In the data rows, 128 means zero.
Some points, one per row:
[134 144 109 155 157 167 153 159 107 101 140 129 149 143 158  95 102]
[136 185  90 119 149 168 151 162  70 102 102  77  89 148 140  88  94]
[135 159 112 119 155 178 149 165  90 106  89  95 102 121 121 116  98]
[130 122 134 114 112 112  99 132 135 152 167 132 150  93 109 136 148]
[138 111  77 169 104 145 113 148 139 102 140 168 151 185 167  83 149]
[146 162 122 114 145 143 153 128  88 105 120  82 157  95 143 113 102]
[144 129 142 108  98 146 123 145 110 154 126 113  88 135 115 132 103]
[142 111 111 154 103 140 151 142 147 104 125 139  97 130 108 120 153]
[142  98 114 172 104 134 155 117 160 138 160 172 144  76 109 124 139]
[139 152 153 114 154 131 155 141 105 154 111 105 137 101 112 154  94]
[141 134  97 112 121 150 155 134 106 112  81 119  98 193 162  96  96]
[ 70 112 163 107 107  95 105 101 144 158 145 129 148 104 110 153 141]
[137 117 127 110 105 116 148 120 117 151 147 124 148 148 162 136 102]
[131 152 142 114 155 134 151 155 116 158  93 115 122  95 107 141 147]
[136 148 103 116 143 148 153 165 108 101  85 122 102 134 165 102 101]
[143 145  97 118 148 162 149 137 107  95  98 129 147 126 168  82  99]
[ 78 122 155 114 104  92 104 105 138 144 159 118 131 137 111 162 153]
[143 124 115 153  99 141 154 143 128 105 112 142  99 193 166 115 150]
[139  79 130 175 108 120 123 109 168 155 143 172 148 134 109 142 146]
[140 121 139 105 151 110  99 127 129 153 115 120 150 131 140 139 149]
[137 123 130 175  98 109 101 140 131 159 153 145 157 112 103 127 147]
[110 105 122 169 100 116 107 112 151 103 155 155 148 153 110 122 151]
[143  90 130 171 107  95 106 121 162 153 138 162 143 137 110 139 151]
[ 73  98 203 142 102  77 103  74 182 155 164 148 156 121 105 203 146]
[143 116 120 175 101 136 148 138 137 100 142 152 154 145 154 117 146]
[132 164 108 109 153 159 149 151  90 109 116 107  94 154 121  93 103]
[129 121 141 114 160 173 148 115 123 148 103  99 104 101 110 154 134]
[133 165 127 110 153 148 122 126  99 107  76  81  97 106 110 136 104]
[141 131 112 114 155 151 155 141 126 100 111 122 102 116 108 125 137]
[138 141 106 142 156 148 154 147 115 109 103 125 153 134 160 107  94]
[133 152 100 116 149 151 143 154 104 106  93 125 115 126 164 100  98]
[140 131 120 126 150 155 154 113 113  99 117 129  95 144 147 122 104]
[138 124 120 114  97 119 100  99 132 104 133 139 152 135 137 118 156]
[137 102 143 115 100 116 104 107 150 151 143 148  99 140 108 149 145]
[136  98 161 166 103  65  98  90 175 151 126 166 149 116 133 165 148]
[147 114 115 108 104 155 141 114 140 107 117 138 127 118 108 111 143]
[135 106 142 111  95  91 101 133 157 155 154 140 130 120 109 139 147]
[139 115 139 119 102 123 123 107 139 149 128 132  98 113 100 135 145]
[143 186 158 109 151  89 142 116  86 147  94  71 151 101 116 142 101]
Here are 40 more points, each followed by its number:
[133  76 105 171 104 111 100 132 184 106 172 183 159 165 152 113 141] 0
[101 143 150 111 144 112  99  93 118 148 139  99 148 103 105 143 102] 1
[138 100 116 165  99 104  99 125 148  99 151 166 119 136 100 128 153] 2
[137 117 136 112 104 136 101 133 136 108 138 144 133 123 108 132 145] 3
[141 104 123 173 104 122 108 144 142 108 124 167 103 148 131 117 154] 4
[144 144 128 108 154 158 156 136 127 155 130 111 154 120 106 140 142] 5
[142 141 108 109 151 141 146 140 109 101 121 119 153 144 162 101 101] 6
[142 151 131 110 153 145 153 152 102 162 129 106 151  99 129 123  99] 7
[122 104 109 165 101 124  93 111 135 107 145 143 151 118 101 125 148] 8
[ 74  81 145 164 109  98  96 105 160 153 151 167  95 183 108 152 146] 9
[138 124 126 111  99 140 122 142 122 108 112 140  97 145 157 127 153] 10
[141 125 131 114 114 121 102 154 130  93 126 140 142 133 109 121 149] 11
[137 127 111 107 145 137 151 155 134 100 116 133  99 140 142 116 147] 12
[137 124 109 113 147 140 146 123 131 100 116 130  98 144 116 104 152] 13
[ 72  61 141 167 102  75 105  97 197 153 206 206 113 183 108 155 145] 14
[148 116 124 168  92 126 145 137 148 101 116 153  92 137 158 125 161] 15
[143 133 120 111 149 135 159 156  99 103 118 113 112 151 164 124  98] 16
[142 159 130 113 151 148 150 145  95 105 104  93 136 127 157 118 102] 17
[137 123 143 113 102 121 145  95 137 159 134 125 154 108 112 148 148] 18
[118 106 153 166 107  95 101 105 161 146 143 148 155 118 107 164 142] 19
[141 145 123 106 153 150 155 151 113 107 102 104  94 138 157 117 100] 20
[137 162 108 108 155 160 143 141 107 117 123 112 152 153 155 117 104] 21
[ 70 126 157 114 121 136  99 107 130 150 129 105 102 104 105 150 142] 22
[145 146 116 118 143 151 154 148 112  98 112 110 152  97 156 122  96] 23
[137 103 134 116 100 114 102 105 139 155 142 131 133 123 103 127 153] 24
[135 106  57 172 110 139 103 175 125 104 127 150  90 163 134  71 148] 25
[141 136 150 112 154 119 106 119 146 152 132 124 144  92 111 154 142] 26
[142 114 158 163 105 105 101  97 155 145 126 148 113 114 111 154 152] 27
[138 156 100 124 154 145 149 172 107 105 101 100 150 108 159  96  93] 28
[135 120 137 110 122  99 103 115 142 144 143 141 155 109 113 141 143] 29
[138 136  92 114 150 157 148 167 111 107 116 136  95 138 133  91 103] 30
[141 120 123 111 110  97 108 117 145 150 138 140 103 149 164 140 154] 31
[ 72 113 153 114 100 129 100  81 140 160 149 132 142 127 109 148 153] 32
[137 140 155 113 150 147 158 129 116 146 139 110 154 107 115 141 150] 33
[ 79 123 173 111 109 101  98 103 142 148 153 139 156  82 102 174 146] 34
[146 138  89 176 149 121 147 174 113 104 119 129 147 106 148 103 100] 35
[140 132 101 160 146 143 149 125 139 107 113 138  95 151 161 110 149] 36
[141 114 102 169 106 114 150 119 147 102 113 160 141 138 158 120 151] 37
[137 130 135 111 144 125 152 109 120 121  95 138  99 127 109 127  97] 38
[144 151 131 114 157 130 146 130 111 158 143 126 150 136 126 126  94] 39
Which three of these numbered points are nearest to each point below, ignoring the 2 directions in which the first points spread most? Their numbers follow each, nearest first.
[145 135 125 111 146  97 101 121 127 152  93 128 100 156 166 132 130] > 31 20 36
[141 112 133 115 100 135  98 116 142 154 143 143 101 164 114 128 153] > 24 10 31
[147 134 135 115 151 126 102 128 127 151 140 125 133 131 101 133 146] > 26 29 24
[134 111 130 110 108 140 102 120 152 153 140 143 122 145 103 138 146] > 24 3 30
[136 133 131 112 144 104 109 125 135 143 162 136 151 113 117 129 146] > 29 26 6
[141 168  76 119 153 170 149 175  76 105  76  73  91 120 140  73  97] > 25 24 8
[138 130 161 114 100 109 104 109 136 158 154 132 153 114 109 141 145] > 29 24 17
[127 122 149 120 106 107  98 115 134 151 133 144 102  98 106 150 149] > 4 27 30
[ 71 130 196 111 102  83 113  90 139 154 157 109 133 101 106 191 148] > 34 17 20
[148 127 134 112 104 126  98 128 137 153 127 128  97 154 161 137 146] > 31 10 20
[ 78  92 144 169 106 110 100  95 168 147 168 172  92 150 105 148 150] > 9 22 14
[ 68 132 138 105 145 146 154 107 120 153 149 120 160 107 108 146 107] > 34 32 21
[139 153 119 117 155 145 145 127 124 108 114 125  98 147 157 119  97] > 20 16 36
[ 75  84 155 162 114  67 100  83 170 152 172 168 157 130 108 164 148] > 1 19 0
[143 155  89 111 150 166 160 137 107 105 130 111 148 134 121 105  95] > 21 29 6
[134 140 115 109 155 137 153 146 105 103 130 125 147 137 169 101  89] > 6 0 17
[138 158 130 113 146 117  96 133 100 119  96  84  97  87 107 123  97] > 2 4 8
[ 75 142 149 110 157 130 161  98 105 149  90 102 107  83 112 143 102] > 38 37 22
[ 71 113 157 117 106  93 101  84 161 149 163 140  99 101 107 160 147] > 22 32 20
[138 139 119 111 150 152 149 138 124 102 100 117  98 161 165 123 149] > 12 20 36
[142 122 129 169 100 131 150 149 130 110 125 136 101 162 163 127 152] > 15 20 4
[ 74  94 143 157  98 102 109  90 158 160 147 153  98 121 111 146 147] > 22 9 36
[ 77  91 159 167 104 110  99  88 154 156 140 158 126 150 103 161 140] > 9 22 32
[ 72  81 123 177 100 125 102 124 175  99 164 180 148 160 106 131 153] > 34 22 19
[144 132 141 114 152 125 122 119 110 102  98 103 103 138 110 124  95] > 38 2 20
[135 165 109 114 150 160 152 134  95 108 117 111 153 111 112 107 104] > 29 8 34
[139 114  95 168 104 131 148 159 126  93 130 152 153 174 164  96 147] > 17 19 6
[142 122 115 169  96 138 154 128 135 102  96 147 100 130 137 111 150] > 15 27 37
[134  96 144 166 103  99  99 111 158 146 164 157 144 137 120 154 150] > 19 17 20
[ 71 114 153 117 106 113 149  92 158 159 147 136 149 132 107 157 154] > 32 34 18
[143 121 123 171  97 147 150 103 130 100 119 136 139 138 161 121 148] > 37 17 18
